Turns in one plane each, and the order they were made in; the first pair answered:
turn Romom:
[ 9  2  3  9 -2 -3  1 -7 -8  5 -3  0  1  8 -5 -3 -8  2 -7] => [11  1  9  5 -1 -3 -1 -5 -4  6 -2 -1 -1  8 -8 -3 -6  2 -8]
[ 20 -14  -1  -7   6   8 -10   5   0 -12  10   0  -4 -13   2  14  14  -6
 -18] => [ 17 -15 -18   2   1  14  -6   4  -5 -13   4  -3   2 -12  11  13   8  -8
 -13]
[-15   4   9   0   3  -5  10   0 -11  -4  12   0 -12   3   2 -10   9   5
   0] => [ -9   2  11  -7   5   0   3   3   0  -7  16  -3 -13   1  -6  -8  13   0
  -2]
turn biv:
[  8  15   4  17  -4 -14  12   3  -3   5  -2  13  -3   5   0 -13   3  11
   1] => [ 12  12   4  17  -2 -15  10   3  -4   2  -7  10  -5   1   3 -14   1  11
  -3]
[-15   5  -6   6  -7  -2   7  -7 -14   6   2   4   6   8   7   1   0   0
  10] => [ -5   2 -13  13  -6   0   7  -7 -12   1  -7   0   6   4  12  -3  -5   0
   6]
[  1   6  -8   2   0   8 -10   7  14  -9   2  12   7   6 -13  -4   4   9
  -2] => [  9   2  -8   2   2   7 -12   7  12 -14  -5   7   4  -1  -8  -7   2   7
  -9]
[ 18   0  11  -6   6   5 -10   1  19   3  11  -3  -7   9 -27   4  13   2
  -3] => [ 20   0   5   0   3   9  -7   1  22   2  11  -1  -5  12 -27   3  12   3
   1]
turn limu:
[  0  11   6 -18   7  -2  -5   3  14  -1   3  -3   2   2  -7   5  16  -1
   5] => [-7 15 -5 -6  0  1  3  2 14  4  2  3  8  9 -7  5 12  3 13]
[ -3   7   7  -6   4   1  -5  -3   9   0   6 -10 -13  -5  -6   5   1   5
  -1] => [-8  9 -2 -1 -1  6 -3 -2 10  2  7 -8 -8 -1 -7  6  0  6  6]
[  6 -10  -1  -3   6   1   2   7  11  -2   4  -6   0  -2  -5  -5   2  -3
   5] => [ 2 -8 -7  3  2  2  6  7 11  1  3 -4  4  2 -5 -5  0 -1  9]
Then:
Each pair is two turns apart.
[ -1   8  30  -8  10   9   0  -2  12  -3  12  -1  -1  10 -14   1   5   8
  -8] => [  0   7   4   8   2  23   4  -1  21  -4   7   0   9  17 -15   1  -2   7
   3] => biv Romom
[-16  10  -1  12  -7  -4  12  -7  -4   8  10  13   1  12  -5  -2  -7   9
   9] => [ 10  -3  -3  13   3  -7   5  -8 -10  -8 -13  -2 -10  -5  11 -11 -14   5
 -13] => biv biv
[ 25  -6  -9   6  17  -2  -7  -3   2 -10 -18  -9   1 -13  15 -14  -9  -1
 -16] => [  3   2  20 -16  20 -20  -7  -5 -15   2   0  -3  -6 -13  15  -6   3   1
 -17] => Romom biv
[ 12  -1  -9   7  -1  14   3   8  23   1  -2   3   7   8 -16  -1  -1   1
   2] => [ 16  -5  14 -15   9   1  -7   6  10  -4  -3  -5  -7  -7  -9   1   5  -5
 -14] => biv biv
[ 13  -8 -16  -4   3   0  -8   5   5  -7   1  -9  -4  -4   0  -3  -1  -5
  -6] => [  5  -4 -15   4   0 -10   4   1 -13   0  -3  -4  -3   0  12  -8  -6   3
  -5] => Romom Romom
[  9   3 -11 -21   6   6   4   8   4  -6   4  -8   1 -12  -2   9   4 -22
  -1] => [ 13   1 -25  -5   2   7  12   6  -1  -6  -7  -8   4 -10   5   3  -5 -17
   0] => limu biv
[-11   7  22 -17   5 -12   1  -3  -7   7  20   4  -4   4  -5  -1   8   2
   0] => [ -1  -1 -10 -14   1  16 -10   2  14  -6  14 -10   5  -3  -9   8   7 -18
   7] => Romom Romom
[-12   9  -5   7  -7   2  10   5   8   9  10  11   5  11  -7   9  -1   8
   9] => [  3   3  -7  20  -4  -4  15   2   0   4  -7   8   0   7   5  -3 -10  15
  -2] => biv Romom
[ -7   4 -27  12  -9  12   0  -4   7   3 -10   0   8   7   4 -10 -10  -2
   8] => [  0   2  12  -2   4 -16  -1  -8 -12   5 -13   1 -10  -1  13 -19  -6   9
 -13] => Romom limu
[ 5  1  4  7 -2 -2  5 -1  3  2  5  7  4  6 -2 -6 -8 12  0] => [10 -1  6  5  1  0  2  0  7 -1  4  5  2  3 -3 -7 -6  9 -3] => Romom biv
[-14   7 -13   5 -10   4  11   2   1   0  -3   6   4   7   1   2  -3   4
   7] => [-12   9  10  -5  -5  -6   9   3   3   3   6  10  -3   8  -6   0   4  10
   0] => Romom Romom
[  9   0  22 -13  10   3 -17   7  24  -6  19   6 -12   3 -22  -3   8   4
  -4] => [ 16  -3 -14  14   1  20 -10   7  33 -10   5   3   0   9 -17  -6  -5   4
   5] => limu biv
[  6  -4  10 -21   8  -5 -11   1  -2  -1   3  -6  -3 -10  -5   2   0  -9
 -13] => [-14   7   0  -7  -4  -2   3   1   0  13  16   8  10   9 -14   5  -1   0
   8] => biv limu
[ -7   7 -12   3  -4   5  10  -1 -14  12   0   5   3   3   7   8  -5  -3
   4] => [ -2   8  14 -11   3  -3   3   1  -7  14  10   9  -6   4  -4   8   4   1
  -2] => Romom Romom
[-17   1   0   5   3   6  10  -5  -7  15   8  -6  -2   2  13   6  -8  -9
 -11] => [-17   4   1  11   1   7  12  -5   1  18  13  -1  -1   9   6   4  -7  -5
  -7] => Romom biv
[ -1  -7  -2  12   2   0   7   3  -4  -8   1 -15  -8  -6   6  12   1  -3
  -1] => [ -8  -5   0   7   0   0   7   3  -5  -6   7 -14  -6  -5   2  16   4  -6
   3] => biv limu
[-22   5   3 -27   4  -9   2   3 -17   5   8   3  -1  -3  12  16   9 -12
   1] => [-22   6 -26  -1  -6   6  12   5  -6   6   4   8  12  10   9  13  -2  -9
  16] => limu biv
[-11   2  24  -5  -2  -9  -3  -1  11  14  12   8  -3   7  -9   0   2  14
   2] => [-10   2   7   5  -8   6  -3   0  23  13  11   7   6  12 -15   2   0  12
  11] => Romom limu
[  4  -2 -14  11   3   2   2   0   6  -3  -4   0   0  -3   0  -3  -3  -6
   0] => [ 2 -2 -3  7  6 -9  4 -3 -8 -1 -5 -1 -6 -7  8 -5 -3 -3 -6] => Romom biv
[-11  18   1   3 -11  -5   5  -5   4  10  12   9  -2  14   7   2  16   4
  11] => [  5  13 -13  15 -12   4   4  -3  18   3   2   6   1  15   5  -3  11   3
  10] => Romom biv
[ 17  -6  -4  -9   2   7 -11   4  10 -12  -7 -10  -7 -14  -8  -3   0  -9
 -11] => [  3  -3 -13 -13  -2  13 -12   4   7  -9   0 -11  -1 -13  -7   5   1 -16
  -3] => biv Romom
[ 16   2  -3   9  -7   9  -1  11  20  -6   1  -5   2   7  -5   5   3 -13
  -3] => [ 16   0 -10  11  -8   8   0  10   6  -9  -8 -11   2   0   7   5  -2 -15
  -7] => biv Romom
[ -1   0  21  -5   6 -22   5  -5 -26   5  -4   2  -8  -8  11  -6  -4  10
 -15] => [ 16  -8  10 -19   9   3 -18   5  10 -11   0 -11  -7 -17 -10   4   5 -10
 -14] => Romom Romom
[ -1 -10   7 -20  -9   4  -3   1   4  -6  -1 -13   6 -13  -7   9   9 -16
   1] => [-11  -6  -8  -9 -16   8   6   0   2   0   0  -9  15  -5  -5  11   6 -14
  12] => biv Romom
[  3   4   5  -8 -11 -10   1  -4 -10  -2  -8   1  -2   7   4  -1  -4   4
  -6] => [ -1   6   0  -4 -15  -8   5  -4  -6   2  -5   6   2  13   0   0  -5   5
   1] => biv biv
[-11   4 -11   3  -4  -1  -6  -4  -7   7   4   1   4   2  10   4  -1  -9
   7] => [ -2   0 -10   2  -1  -3  -8  -5  -9   1  -4  -4   1  -5  15   2  -2 -10
   0] => biv biv
[-19  14   5   8 -11  -5  15   3   7   5  11  20   4  16 -12   7   2   8
  18] => [ 19  -1   7  20  -1 -13  13   1   2 -10 -22   9  -9   2   4 -12 -10  14
  -9] => biv limu
[-11  -1 -16  -2  -6   6   3  -5 -14  -4  -1  -8   6  -8  14   7  -5  -6
   1] => [-14   0   0  -7  -3  -5   5  -6 -21   0   2  -5   0  -8  16   6  -3  -2
  -4] => biv Romom
[ -5  -5  -2  -2   4   2   4 -12   4   0   4   3  14  12  -3   1  -1   0
   5] => [  6 -10  -2  -3   9  -1   1 -12   0  -7  -5  -3   9   4   5  -2  -4  -2
  -6] => biv biv
[-1 -3 -3 -9 -1  1 -4 -4 -8 -2 -2 -7 -2 -7  3  3  2 -9 -4] => [-9  1 -8 -3 -6  5 -1 -4 -3  4  5 -1  4  1 -3  5  2 -6  6] => biv biv
[ -9   9  10   3   0   6  14   3 -10  -4   5   4  -2  -6   2  -8   2  13
   2] => [  0   5  14   1   4   5  11   2  -8  -9   0  -1  -6 -11   3 -11   2  12
  -4] => biv limu
[ -5  -3  20 -16   5 -18  -1 -10 -21   9   0   5 -19 -10  -2  -2   3  13
 -19] => [  8 -12  -8 -21   4  14 -20  -2   9  -7  -3 -10 -12 -19 -14   8   6  -9
 -14] => Romom Romom
[  4  -8 -13   8  -2  16   6  10  -1   5 -12   5  -8   1   2  -7  -1  16
  -1] => [ -4  -7  10 -14   5   2  -1  10 -11   7  -2   5 -17  -6   2  -2   8  14
  -7] => biv biv
[-16   8   1  -3  -7  -1   3   3  -2  10  12  13   2  15  -7   3   3   0
  14] => [ 16  -6 -13   9   0   3  -2   2  -3  -8 -19  -2  -4   1  10 -10  -9  -3
  -5] => biv biv
[ 18   0  -8  24  -1   3   8  -1  12  -1 -11   7   4   8  -5 -13  -6  15
  -1] => [ 16  -1  25  -5  10 -13  -4  -2   3  -3  -3   4 -10  -4  -5  -9   5  11
 -15] => limu biv
[18  1  0 -3  7 -1 -8 11 16  3  4  1 -9  6  3 -3 -7  8 -9] => [ 11   4 -11   3   2   6  -5  12  20   5   7   2  -2  11   1  -1  -8   7
   0] => limu limu
[ -3   7  11   4   0   7  -3  12   0   2   8  -1   9   2 -10   3  -5  -5
   5] => [-6  7  4  9 -2  9 -1 11 -4  2  5 -2 12  3 -7  4 -8 -6  8] => Romom Romom
[ 5  0 -4  9 -1  6  4 -1 -7 -2 -6  3 -2  7  3 -3 -4 -2  3] => [ 6  1 10  3  3 -1  2 -2 -6  0 -1  6 -7  7 -2 -4 -1  2 -2] => Romom Romom
[ 10  -3  -6   8   2  -6   1  -1  -7   1 -15  -2  -2  -4  10  -6  -8   3
  -5] => [ -2  -1  11 -16   5  -8 -10   0  -4   4   1  -3  -6  -8   1   5   5  -4
  -4] => limu biv
[  2 -10  -7  -3   0   5   6  -3   4  -6  -5  -7  -4  -9  11  -4   1  -8
  -4] => [ -3  -9 -11   4  -2   5  10  -4   3  -3  -5  -4  -1  -4  12  -4  -1  -6
   0] => limu limu
[ 0 -1  4  5  1 -2  2 -1 -2  0  1  1 -2  2  0 -2  1  6 -1] => [-1  0  5  0  1  0 -1  0  1  0  4  1 -2  1 -3  0  4  4  0] => limu biv
[ -1   5   5  -7   0   3   3   0   7   4   6   0   5   0 -12   2   7  -1
  11] => [ 2  4 -9  7 -3  6  9 -2  3  3 -3  0  9  2 -5 -3  0  3 12] => biv Romom
[ -6   9   8   2  -2  -7   5  -2 -10  11  -4   7  -3   5   4   2  -3  11
  -1] => [-3  9  6  4 -3  0  3  1  6 10  2 10  0  9 -8  2  0 10  3] => Romom biv
[-16   7  -4  -6  -5  -2   0   2  -6   3   4  -5   2   5  -2   8   5  -4
  10] => [-12   7  -7   6  -6  -5   7   0 -10   4  -2  -1   3   9   2   1  -1   2
  10] => biv Romom
[ -2 -10  -2  15  -1  -1   6  -6 -12  -1 -13  -7  14   0   4 -14  -1   6
   3] => [  3  -9  23   1   5  -9   0  -5  -4   0  -3  -3   6  -1  -8 -14   8   9
  -5] => Romom Romom
[ 1  5 15 -4  1 -7  7 -1 -8 10 11 14 -4  4  1 -3  2 -2  2] => [ 4  5  9  2 -2 -1  8  1  3  9 11 16  0  9 -6 -4  2  0  6] => biv Romom
[  2  -3  -7  -2 -11   9 -10  -8  13  -7   3  -7   5   5 -10   8   3  -6
   2] => [ -9   1  -8  10 -15  -3   4 -14  -8   1  -2  -1   7  10   4   3  -5   3
   4] => Romom Romom
[-16   3   3  -9  -6 -11   4  -5 -16   8   3  -2  -1  -6   7   5   2  -1
  -6] => [-13   2   6 -18  -4  -6  -4  -3  -7   4   7  -5  -3 -10   0   9   6  -7
  -6] => limu Romom
[-10  -4  -4  -7   5  -4  -2  -3 -10   3   0  -4   7  -1  10   3  -6  -9
   3] => [-10  -4 -11  -1   2   0   0  -3  -6   3   0  -2  10   2   8   1  -8  -7
   7] => biv biv
[  7  -5   7   3   7  -7   6  -2   2 -10  -1  10  -7   6   8  -7  -3   8
   1] => [  5  -4  12  -4   7  -6   2   0   8 -10   6  10  -7   7   2  -3   1   6
   3] => Romom biv
[ -6   1   7 -18   2   0   7  -3  -5  -6  -6 -10  -8 -12   3   2   4  -8
  -6] => [-17   5  -8 -11  -6   7  12  -3  -6  -3  -3  -8   1  -7   3   5   2  -9
   4] => limu Romom
[ 17 -11 -15   1  -2  -3 -16   5   4 -19 -11  -6   0 -15   7  -9 -10   1
  -1] => [  9  -6  -5   7  -2 -19  -5   1 -15 -11 -11   1  -2  -9  17 -15 -13  13
  -2] => Romom Romom
[15 -1  7  3  4  0  0 -2 14  2  4  1 -1  4  1 -3 -4  6  1] => [14 -2 -4  9  1  5  1 -2 12  1  0 -1  3  3  5 -3 -7  4  4] => Romom Romom
[-14   1 -11  -1  -4  15  -1   1   6  -1   7  -4   8  -3  -2   8   1 -11
  12] => [ -8  -3 -17  11  -3  10   5  -1  -6  -3  -7  -6   7  -5  11   0  -7  -7
   6] => Romom biv
[ 23  -5  -6  14  -6   1   3   4  14  -8   0   3 -11  -6  -3 -11  -8  -7
  -5] => [ 19  -6   8   1  -1 -11   1   1  -1  -7   0   1 -19 -13   5  -9  -6  -8
 -12] => Romom biv
[ 3 -1 -5  0 -1  4 -1  2  4 -3 -1  1  2 -6 -3  0  0 -3  2] => [ 2 -1 -4 -1 -1  0  0  1 -4 -3 -4  1  1 -8  3 -2 -2 -3  0] => Romom biv
[-7 -3  0 -6  6 -3  0 -1 -6  4 -3 -1  3  4 11  1 -4 -1 -3] => [-10  -1   2  -6   4  -3   1   0  -1   7   3   3   3  10   5   3  -2   1
   1] => Romom biv
[ -8  -4 -11  10  -3 -11  24  -9  -9   2  -5  15   2   4  12  -4 -15  13
  -7] => [  4  -6  19 -15   7 -12   7  -3  15  -3   9  15  -9   0 -13  -1   0  11
 -16] => Romom Romom
[ -6   7  -2   5  -1   1   3   0 -10   2  -1   3  -1  -2   2   1   4   1
   4] => [-4  8 -2  7 -2  1  4 -1 -5  3  1  5 -1  0 -2 -1  5  3  5] => Romom biv
[-18   2 -20   0 -13 -10   1 -12 -21  -1  -3   4   9  -1   5   5 -17   5
   6] => [ -3  -4 -10  -8  -6 -16  -5 -12 -25  -7 -10  -3  -2 -11  11   1 -18   3
  -9] => biv limu
[ 17   0  -2   5 -20   8   0  20  29   0  14  -3   0   4 -13  -2   4   7
   1] => [ 23  -5 -18  15 -20  11   3  18  18  -5  -2 -11   2  -4   4  -5  -5   4
  -3] => biv Romom
[ 16 -13 -23  21  -3   6  -6  13  11   4  -2 -10  10  11 -10 -15  -3   7
 -13] => [ 21 -15  -2  13   5 -11  -6  10  -5   4  -6 -13  -1   4  -1 -19  -3  12
 -26] => Romom limu
[  0  -6  -3  13  -2  -9  12  -5  -5   4   1  10 -14  14   6   7  17  -9
   9] => [  4  -7  -3  16  -1  -7  11  -5   2   3   0  11 -14  15   2   6  16  -8
   8] => Romom biv
[  3  -3  -1  13   0  -6  14  -1   2   8 -17   5  -6   7   8  -1  -1   8
  -4] => [ 10  -4  13   1   5  -6   5   2  14   5 -11   4 -12   5  -4   1   7   5
  -9] => Romom Romom
[ 14   1  -9   1  15  10   1   4  -1 -10  -6  -2  -4  11  -7   3  -8  -3
  -9] => [  8   3  -7   6  14   3   8   1 -11  -4  -8   2  -4  13   1  -1 -11   3
  -9] => Romom Romom
[ -1   4  -6   6  -6   6   1  14  21   1  -4  17   9  -5 -14   5  -6  -2
  -1] => [  8  -2   8  -7   4  -3  -7  14  12  -5 -11   9  -1 -18  -5   3  -4  -6
 -16] => biv biv
[-17   1  -2 -16  -6  -1   1  -6 -22   9   8 -10   7  -7   5  14  -1 -10
   6] => [-17   4  11 -17  -4 -10   3  -7 -23  12  12  -5   3  -3   1  11   1  -2
   4] => limu Romom
[-12 -11   4  -5  -1  -8   3  -4 -12  13  -5   4   5   1  12   1  -9  -2
  -6] => [ -4 -12  15 -18   4  -4  -8   0   6   8   1   1   0  -2  -2   4   0  -6
  -9] => Romom Romom
[-9  9 11  4  5 -8  1  5 -2  5 -1  9 -3  6 -4 -8  5  5  4] => [-8  9  6  5  4 -1  0  6  5  4  2  9 -1  8 -9 -8  5  3  8] => limu biv
[20 -5 -2 -1  2  4 -8 -1  8 -8 -8 -5 -7  0  3 -1 -5 -5 -8] => [  8  -1 -18  10  -6   8   0  -3   0  -3  -9  -3   2   5   9   0 -11  -4
   3] => limu Romom
[ -7   7  20   2   0 -11   6  -1  -5  11   4  14  -6   5  -4  -7   0  17
  -2] => [  7   3   0  19  -2  -2  10  -1   1   4 -11   9  -3   5   1 -14  -9  18
  -4] => biv biv
[ 18  -5  -7   1   2  10 -13   5  27  -8   2  -4  -3  -4 -12   4   3  -7
   4] => [ 26  -9  -8   8   4   4  -9   2  14 -11 -12  -7  -6  -8   2  -4  -5  -3
  -4] => limu biv
[ -4  -1  -9  16 -10   0   5   3   0   5  10  -5  11  -2  -5   2 -10   3
  10] => [  5  -5  -1  16  -4 -10   7   1 -10   1  -1  -8   5  -8   4  -5 -13   8
  -3] => biv Romom
[  4 -11  -9   0   5  17   5   8  15  -2  -9  -9   4  -3  -6   2 -14  -2
   9] => [ -3 -10  13 -21  12   7  -2   7   5   0   0 -11  -5 -10  -5   7  -6  -5
   3] => biv biv
[ 19 -14   5  -7   1   4  -2   4   5  -5  -1   1  -6  -4  -6   4   6 -12
   3] => [  9  -9   5  -6  -4   5   1   4   7   2   8   7  -1   4 -12   8   9 -10
  11] => biv biv
[-11   6 -11  20  -8   2  18  -3   2  13   3  12  11  12   0  -4  -5  12
  11] => [  7   0  -6  25  -3  -1  18  -2   5   7  -7  11   5   9   2 -13  -9  18
   2] => Romom biv
